128 stands for zero in the data rows.
Here are some points:
[124 129 122 132 137 138 133 141 108 133 108 134 142]
[105 121 151 127 152 142 142 145 140 151 113 137 125]
[126 132 120 118 122 129 126 122 134 125 119 127 121]
[135 140 147 119 101 128 126 132 116 131 129 121 141]
[132 133 141 126 119 124 126 119 140 119 134 124 132]
[139 120 120 125 122 116 119 115 141 130 109 109 135]
[144 133 129 136  99 112 113  94 116  94 119 109 156]
[ 94  71 200 115 154 180 156 139 110 161  82 182  77]
[ 88  92 161 161 147 151 154 156 123 149 136 148  45]
[ 82 107 183 183 160 169 167 176 125 170 100 170  98]
[127 140 129 143 131 125 147 120  75 123  97 134 121]
[115 124 159 107 141 142 147 129 134 141 111 145 112]
[136 141 151 126 107 119 114 128 121 121 124 113 139]
[105  88 116 130 141 145 149 149  85 151 121 150 122]
[112 120 121 137 162 135 146 131 161 143  95 131 133]
14 more points follow, each with its number after it:
[158 146 128 125 110 100 100  98 144  90 153  97 142] 0
[153 155 120 130  82 100  96  99 135  94 126  93 152] 1
[141 118 129 107 118 115 112 114 112 122 129 108 141] 2
[101  92 124 139 141 154 166 143 115 157  97 161  92] 3
[119 108 145 141 144 137 133 143 160 134 104 135 121] 4
[ 82 103 168 163 162 177 179 167  82 169  74 173  96] 5
[123 111 124 148 132 120 126 124  66 138 120 133 124] 6
[147 147  86 132 123 107 109 114 126 111 155 122 135] 7
[130 142 129 129 121 141 130 124 148 131 128 116  96] 8
[138 129 117 101 122 124 127 129 100 133 143 120 141] 9
[203 153 127  49  50  43  54  77 118  60 183  64 165] 10
[208 141  79  71  69  39  58  54 118  44 217  56 196] 11
[125 141 137 144 114 118 100 124 116 142 102 125 122] 12
[ 53  60 180 185 203 191 200 224  54 222  47 194  71] 13
Which three of these numbered points are nearest to each point below by angle, seen from the average point of the first points? Their numbers follow each, nearest first.
[116 138  31 148 167 144 142 141 139 118 143 151 145] > 7 9 11
[135 142 136  96 128 134 133 115 176 119 125 127 127] > 8 0 10
[172 237  66  96 100  83  91  68 124  87 216  87 161] > 7 0 11
[136 129 127 125  45 119 128 121 160  75 147 102  93] > 1 0 8
[153 208 148 143 117  93 101  96 216  93 147  90 118] > 0 8 1
[118  54 185 141 120 151 147 152 134 161  72 140 136] > 13 5 4
[132 129 156 148 184 131 126 134 132 131 119 127 140] > 4 0 7
